In the rows, 128 means zero.
One turn sends every row of this set to another row. A few are shown first. Where does it send the rows asked after them?
Q517: [117 149 143 102 138  82 145 119 133 132 131 149 170]
Q393: [133 118  94 115 120 119 141  95 154 157 167 111 148]
Q587: [134 131 112 139 129 110 118 106  87 127 141  89 150]
Q962: [125 138 169  98 117 117 163 108 156 146 111 141 120]
Q899: [109 145 111 143 122 152 108 125 109  99 154 118 133]
Q545: [120 148 148  91 121 141 159 119 158 136 110 156 134]
Q397: [135 145 110 142 133 145 121 143 148  82 159 122 143]
Q553: [129 118 148 144 139 132 103 144 146 115 174  79 134]
Q71: [122 137 126  97 112 114 139 104  97 137 104 151 127]
Q713: [144 100 115  97 110 145 138 149 104 142 146  86 136]
Q542: [123 119 135 117 122 126  97 113  96 105 146 113  88]
Q716: [134 119 166  82 144  90 139 121 130 126 161 118  94]
Q559: [143  78 154  91 114 130 106 122 104 146 132 108 131]
Q163: [142  92 146 105 140 126 126  92 171 161 127 121 135]
Q137: [136 136 159 114 132 102 116 104 120  91 108 149 153]
Q29: [128 145 142 107 146 119 148 166 101 105 146 116 103]
Q419: [137 131 140 141 141 129 140 151 180 156 163 120 137]
Q162: [117 144 156 126 122  96  95 117  94 103 122 120 142]
Q623: [137 135 160 128 144 124 122 157 185 138 149 119 156]
Q221: [120 108 128 135 110 128  94  83 145 137 126 116 162]
Q403: [124 122 153 116 114 128 106 165 124 120 129 117 184]
Q974: [106 121 148  96 103 165 123 149 119 106 126 141 148]
Q848: [131 126 128  98 138 118 161 154 168 125 130 123  94]
Q604: [130 100 146 121 155 114 140  99 172 153 121 123 157]
Q917: [170 121 124 142 127 110 119  92 119 142 153 101 156]
Q75: [152 127 125  92 144 118 168 154 151 142 140 105 108]
Q129: [101 134 140 112 127 139 121 130 178  99 177 128 122]
Q155: [158 128 141 102 118 128 131 114 112 107 152 120  77]

Q716 moves to Q129
Q917 moves to Q137
Q542 moves to Q899
Where do these go?
Q163 moves to Q545
Q29 moves to Q553
Q713 moves to Q403
Q419 moves to Q604

One turn sends every row of this set to another row. A few are shown first. Where does it send the rows asked after them?
Q207: [139 137 125  90  92 193 131 126  98  95 166 129 151 152 179 167  83 149
 104 115 117 149 109]
Q626: [175 143 160  99 135 184 144 111 126 125 195 126 114 140 136 153 152 155
  78 114 120 204  66]
Q856: [143 149 148 124  81 168 105 133 108 114 203 131 131 179 140 142 169 150
 106  88  93 166  95]
Q4: [171 148 163  95 140 178 137 124 124 122 181 124 120 140 151 148 135 140
  93 115 115 218  62]
Q442: [117 101 166 103 178 161 128 114 121 131 132 152 119 110 215 169 159 140
 118  85  92 135  94]
Q528: [128  96 163 108 168 155 130 103  99 122 139 160 125 104 220 162 149 121
 124  90  89 138 114]
Q379: [145 132 123  98  83 199 138 108  96  97 178 131 142 153 159 171 100 163
  85 115 121 131 120]
Q638: [141 151 148 121  82 158 101 143 106 110 195 130 137 181 155 136 156 135
 119  89  89 176  93]
Q678: [127  88 161 114 164 159 141  91 117 134 150 157 106 111 193 173 182 154
  96  89  99 114 111]
Q215: [146 148 147 125  78 159 105 135 102 113 201 132 134 179 150 135 162 140
 112  92  90 169 100]
Q339: [129  85 162 116 156 141 142  94 102 135 147 159 105 110 203 162 169 138
 105  95  93 122 124]
Q582: [117  97 162 104 177 171 132 103 127 134 142 153 114 110 199 175 177 157
 105  84 100 123  92]
Q17: [124  91 163 108 166 142 135 108 106 130 135 155 115 111 217 163 154 129
 118  93  89 135 112]
Q734: [140 154 145 120  89 177 100 138 117 114 199 129 137 180 145 143 168 151
 110  86  94 170  86]
Q342: [134  92 161 117 161 170 137  79 107 128 159 163 115 104 190 173 180 149
  96  87  97 112 118]
Q415: [122 102 160 108 178 189 127  92 122 126 149 159 122 105 195 178 176 152
 103  81 100 120  96]
Q933: [184 135 162 109 120 167 151 103 111 125 200 130 106 140 133 149 153 148
  73 122 118 198  87]
Q818: [176 142 165  98 129 156 142 123 108 119 183 126 118 138 159 141 125 126
  98 121 108 222  79]
Q77: [138  88 160 116 154 150 139  87  93 125 152 163 116 103 206 163 163 127
 110  92  90 121 129]
Q745: [138 136 125  93  94 211 133 114 107  98 172 127 147 153 160 176 101 169
  88 109 125 134 105]
Q253: [138 155 148 118  90 169  99 146 115 110 194 128 139 179 153 140 160 143
 116  87  91 177  84]
Q353: [145 130 125  96  79 185 139 116  90  95 172 130 145 152 170 165  90 149
  97 117 117 139 123]
Q605: [185 134 162 106 117 149 149 109  99 122 193 130 109 139 146 140 136 130
  85 124 110 208  94]
Q705: [136 141 125  87  98 208 128 124 109  95 166 124 152 152 171 172  90 163
  99 109 121 144  98]
Q998: [122 106 161 104 181 178 123 107 116 120 138 157 131 106 214 171 157 136
 123  82  95 136  92]

Q4 moves to Q605
Q353 moves to Q745
Where do these go?
Q77 moves to Q415
Q442 moves to Q339
Q856 moves to Q253

